Rows are one point carried round by a steady rotation, each followed by how many steps it has turned.
The counts run from 0 to 380.
[119 109 135  80 151  99 101 154 153 156  69 108 131 146 109 166 102  88
 142 155  91  98 187 121  74 148 138 125 167 137 107  93 105 131 133 128
 117 127 165 125 125 106 168 102 116 116 123 134 121 170  87  89 145 108
 149 128 144 121 124 115  98  96 107 156 153 114 162 105 109]	265
[157 105 124  81 140 106 115 159 148 172  75 106 119 130 120 139 120 107
 117 167  88  96 160 138 109 132 125 151 166 122  99  75 131 155 123 151
 166 172 139 142 141 104 163 118 109 123 142 114  89 161  87  85 118 140
 133 140 163 119 104 102 100 112  92 145 137 120 180 120 139]	165
[167 141 149  70 131  89 101 134 169 159  62 130 119 157 133 137 102  89
 128 146 101 104 161 105 114 106 104 125 136 129 103  62 104 133 105 158
 163 143 161 151 118  90 175 116 113 173 113 113  98 179 105 101 115 151
 139 149 160 119 108 121  97 116  81 150 127 129 135 111 122]	352
[156 128 126  87 144 126 106 138 134 164  82 104 120 117 128 140  95 106
 138 155  97 138 180 129  99 151 104 132 155 143  86  85 137 140 131 151
 156 158 133 121 122 118 157 124 108 127 120 103  72 156  83  68 117 123
 128 112 168 127 107 113  84  81  73 143 135 115 191 116 121]	206
[130 123 158 113 184 108 103 182 129 186  70 121 126 131 124 146  90 109
 126 146  98 138 177 162 105 156 116 119 177 127 100 106 132 154 142 154
 121 118 157 122 111  82 140 116 122 131 120 134 136 156  96 100 112  94
 118 154 139 145  95 149  74  96  84 144 139 103 158 113 109]	57
[163 100 159 105 152 108 130 143 165 155  62 114  99 150 151 124  89  82
 141 145  99 125 170 127 105 120  94 143 159 151  90  86 116 124 123 155
 161 162 136 141 126 106 183  90 147 133 121 115 105 178 107  78 132 150
 136 165 149 116 119 140  96 121 100 161 129 124 123  98 139]	260
[123  90 128 107 156 111 106 135 176 173  89 111  99 144 110 156  95 115
 133 161 106 122 174 132 113 129 110 142 201 112  93  69 133 120 117 172
 148 163 142 120 123 112 153 122 130 136 105 137 102 149 100  89  88 107
 114 152 141 127  73 129 120 109 117 140 129 102 172 143 127]	280
[162 127 135  82 153 100 119 154 150 145  78 122 105 143 138 129  89 109
 122 159  94 126 169 123 112 118 100 126 156 149  71  94 128 142 128 178
 161 146 142 127 131  87 169 109 132 155 127 116  94 164 111  93  99 122
  96 166 151 122  97 147  93 125  74 114 122 136 145 129 136]	249
[130 121 148  91 183 106 106 190 147 166  66  98 131 140 139 150 102  98
 130 155 102 116 157 139 106 147 113 130 162 120  96 104 139 163 143 162
 116 133 166 144 127  75 136 117 105 135 135 114 120 160 105  82 112 112
 110 133 153 150 107 128  74  82  83 148 134 101 155 111 107]	109
[159 117 136  79 149 110 121 169 151 156  76  89 101 126 142 114 124  79
 127 160  83 112 174 134  97 121 119 138 170 144 100  97 102 156 110 135
 128 161 153 137 137 119 167 109 133 140 111  85 117 158  95  78 152 141
 112 150 150  96 115 122  87  98  86 143 148 144 136 140 131]	168
[116 121 139  69 162 125 101 192 132 165  90 102 122 112 102 141 112  99
 138 147  91 119 180 141  94 156 129 133 185 145  88  93 121 144 124 146
 106 126 164 119 111 107 125  96 110 138 111 110 129 143 108  91 138 104
 112 129 142 128  90 144  78  92  85 148 149 115 180 147 128]	150
[140 125 151  73 160 130 111 162 132 183  83 113 136 123 110 134 107  91
 149 112 116 137 177 118 116 166 105 141 131 141 102  81 128 159  99 129
 130 144 167 110 136 120 157  94 131 145 122 110 116 153  71  84 139 135
 134 129 155  97 111 140  81 112  71 161 145 130 166 129 117]	118
[151 126 142  78 151  96 110 146 145 149  77  90 106 121 157 135  92  98
 128 173  90 101 165 134  85 125 129 126 152 148  75  93 109 121 143 130
 151 133 125 121 119  97 164 106  88 127 119 104  96 177  98  76 136 130
 129 129 140 136 114 123  93  89  75 149 138 135 157 127 133]	257
[143 115 160  91 163 121 102 183 162 167  84 126 114 147 116 114 106 114
 142 102  97 112 174 118 112 142 110 139 146 151  85  82 121 136 106 140
 139 137 152 104 141 106 167 107 130 152 135 113 127 154  95  77 133 146
 119 187 145 108  96 147  69 129  76 152 123 140 153 119 135]	252
[176 125 137  71 154 110 125 170 139 160  73 103 112 122 134 124 121  80
 130 167  86 129 173 139 105 128  90 130 161 143  95  98 116 165 119 152
 140 167 164 137 129 100 146 109 139 131 119  93 113 151 100  92 151 117
 115 137 157  98  98 143  76 107  76 152 148 124 124 133 123]	116
[124 114 136  82 151 124 101 178 146 179  80 134 104 145 100 140 115 120
 149 138  93 141 152 123 115 144 103 140 198 126 112  72 138 147  97 174
 123 162 175 136 110 125 136 132 144 145 120 120 117 145 100 105 110 114
 109 120 153 131  79 130  71 109  94 134 134  93 164 120 123]	147
[118 105 149 117 195 106 101 176 162 181  93 113 135 146 118 147  96 100
 129 153 101 102 172 152 105 155 128 124 187 123  91 103 127 135 137 148
 129 115 155 114 123  94 151 113 118 138  98 134 152 156  94  87 108 102
 111 177 143 131  88 155  98 106  97 144 133 117 165 139 112]	5
[112 114 151  87 146 115  99 152 158 200  72 102 124 133 104 151  95 103
 137 131 111 137 181 129 121 172 127 144 163 123 115  80 123 133 104 126
 121 125 184 130 110 109 172  97 126 134 110 143 131 155  59 103 116 118
 130 135 135 112 109 133 116  91 130 148 157 113 177 151 119]	88
[105 113 152  81 164 119 104 169 183 181  84  99 115 140 125 145  90 109
 174 126 130 122 153 121 139 156 120 147 164 123  87  83 136 125  95 146
 121 125 168 119 121  98 138 117 112 157 107 132 116 153  85  80 100 118
 106 127 156 141 100 134  85 102 111 147 128 107 184 132 120]	192
[144 126 150  67 155  84  91 140 149 190  79 104 132 137 113 125  97  98
 142 127 102 105 153 112 125 143 116 131 131 155  91  66  97 125  93 108
 139 122 147 121 121 108 144 104  98 126 139 118 113 170  72  99 114 134
 142 107 136 118 105 146  82 110 100 150 146 124 167 117 121]	307
[151 110 140  89 170  99 100 151 136 200  75  94 147 138 104 126 111  86
 143 149 109  99 166 116 101 156 131 124 160 128 103  86 113 164 112 110
 127 147 153 133 133 120 151 121 111 116 122 114 117 169  70  99 129 116
 143 111 151 107 110 118  84  87 110 155 146 101 162 117 105]	358
[144 103 132 103 157 118 109 144 157 177  79  71  94 129 140 118 106  95
 133 167  98 129 147 133  99 117 127 135 192 123 109  88 111 138 129 161
 136 195 151 149 114 124 165 110 131 128 102 106 108 155  95  75 123 140
 120 128 143 128 100 124 103  88 105 136 136 118 150 156 136]	135
[124 120 149  93 175 108  98 174 145 156  88 138 114 135 107 132 105 109
 123 154  86 119 190 145  98 148  95 129 196 128 106  93 124 136 126 161
 117 122 162 115 109 115 138 119 138 147 109 120 141 155 124  88 119 113
 112 175 131 110  86 142  77 108  81 136 144 133 153 137 121]	335
[125 122 144  86 157 122 120 168 164 148  78 116  94 121 143 138 108  89
 133 164 102 125 168 153 105 126 100 146 191 126 102  90 127 120 120 172
 135 143 156 131  93  99 141 116 131 167  99 103 130 148 128  67 129 133
 116 159 146 133  92 143  94  95  66 158 133 129 150 131 131]	105
[151 108 129  84 170 106 120 165 142 145  80 110 103 133 124 127 101 114
 132 165  97 116 170 128  86 124  86 118 174 134  92  82 122 136 126 180
 147 162 146 103 145 113 151 135 124 142 139 112  93 163 104  81 108 120
 117 161 153 110  83 135  69 103  66 124 127 127 164 139 126]	250
[153 102 134  75 135  92  99 141 156 181  74 115 104 143 115 126 101  92
 150 122  95 127 149 102 121 121 105 128 156 139 103  57  92 130 105 144
 154 185 154 126 134 124 171 118 127 144 137 115  89 177  84  97 114 153
 134 124 144 115  92 121  94 121 108 139 125 132 171 130 147]	218
[143 106 152 125 161 114 105 134 142 175  85 118 119 145 133 145  84 106
 127 168  94 144 178 149 107 134 106 123 193 125  92  91 136 128 145 176
 166 145 121 131  99 104 163 112 131 142  93 122 109 164  97  96  95 115
 111 152 140 146  88 144 108 110  93 129 131 100 150 129 117]	331
[111 121 120 103 148 102  89 145 139 188  78  99 134 134 119 152  82 108
 132 160 107 136 169 137  88 149 126 103 175 119 100  89 118 140 138 148
 132 163 161 133 108 108 169 124 110 132  89 136 113 177  68  96  91 117
 134 122 147 139 112 137 118  86 100 116 127 111 188 146 119]	91
[139 109 153  83 174  95 120 172 156 178  76  99 107 130 110 124 109 119
 116 137  92  94 169 130 110 160 118 145 165 130  97  96 120 149 110 133
 130 127 136 104 127 103 138 116  96 118 157 113 119 159  90  78 129 127
 118 144 136 125 101 116  63 110 109 153 153 126 180 108 133]	254
[134  97 142  88 149  96 111 140 175 160  48 112 102 155 126 144 111  98
 157 143 106 116 166 106 106 140  85 142 164 123 108  82 110 145  98 136
 123 148 168 124 123 119 160 138 135 129 136 122 109 157  97  75 124 129
 131 137 140 106 119 111  82  93 111 160 140 103 158  89 110]	262
[145 110 162 120 181 122 118 167 164 192  91  97 101 137 125 105  87  99
 119 129  88 130 153 142 116 118 123 137 184 122 100  82 112 129 120 171
 142 162 152 133 105 106 160 101 158 155 109 121 132 148 101  95 117 142
 100 172 131 135  82 161  96 123  91 144 129 114 125 147 136]	375
[155 135 135  82 152  95 120 147 151 152  74 118 120 156 136 137 111  81
 128 165  85 103 179 124  88 113 112 123 166 145 102  81 103 139 119 152
 149 155 158 150 128 102 164 111 139 162 105 104 110 172 115  99 139 139
 136 147 160 101 106 127 104 111  67 150 144 121 130 119 122]	353
[134 133 154  92 148  86  90 140 152 184  94 104 124 145 135 123  68 105
 121 152 103 114 160 130 119 123 130 106 160 134  92  78 111 113 127 160
 143 127 158 139 108  98 170 100 110 164  82 122 122 177  81 119 103 138
 109 148 135 139  91 148 114 109  87 123 122 126 150 165 130]	371
[144 120 144  98 149  92 106 157 140 163  66 128 121 131 133 161  91 101
 116 171  86 104 193 152 107 147 121 136 182 139  85  85 126 136 156 149
 157 113 129 126 108  90 150 108 106 129 130 129 111 175 111  71 124 114
 138 144 141 138 105 121  85 100  91 148 137 112 171  89 124]	298
[122 100 120  91 180 100 123 154 163 167  78  98 127 127 118 151 127  73
 139 161 105 106 171 137  98 146 104 129 173 125 104  88  94 141 108 115
 122 142 165 117 117 113 154 113 120 126  98 120 133 176  95  87 135 125
 146 145 137  86 118 142 114 101 101 151 163 128 156 155 121]	35
[126 123 138  88 155 100 118 154 155 178  66  94 127 111 121 161 102 100
 111 155 123 102 165 137 118 149 124 163 148 122  98  73 124 139 123 131
 155 127 150 115 116  84 133 109  97 130 136 132 109 171  91  76 116 135
 154 120 148 121 104 139  96 107  84 166 146 127 190 115 127]	69
[108 115 169  93 153 134  86 176 165 166  99 105 136 160 103 132  90 105
 175 112  99 119 172  98 109 158 142 124 158 130  89  81 121 130 122 153
  99 137 180 128 123 114 179  98 132 143 105 136 123 146  80 110 124 128
 119 139 158 132  94 130  90 114  94 156 132  98 159 123 118]	233
[118 109 145  80 128 120 107 138 190 163  82 107  99 162 120 149  92  97
 152 139 105 122 166 106 107 138 121 150 187 116 109  66 106 122 107 170
 132 160 172 146 115 115 178 107 152 153 120 138  96 156 109  97 109 136
 113 138 151 121  95 127 110 115 127 152 137 109 151 121 133]	229
[138 100 139  74 144  98 120 153 155 164  56 131 107 134 116 158 116 102
 137 145 106 142 183 132 125 147  86 140 169 144 115  80 136 151  94 145
 139 146 162 113 126 115 148 119 133 127 144 125 104 153  83  75 116 114
 125 146 144  95 107 119  71  98 113 144 158 115 177 106 131]	210
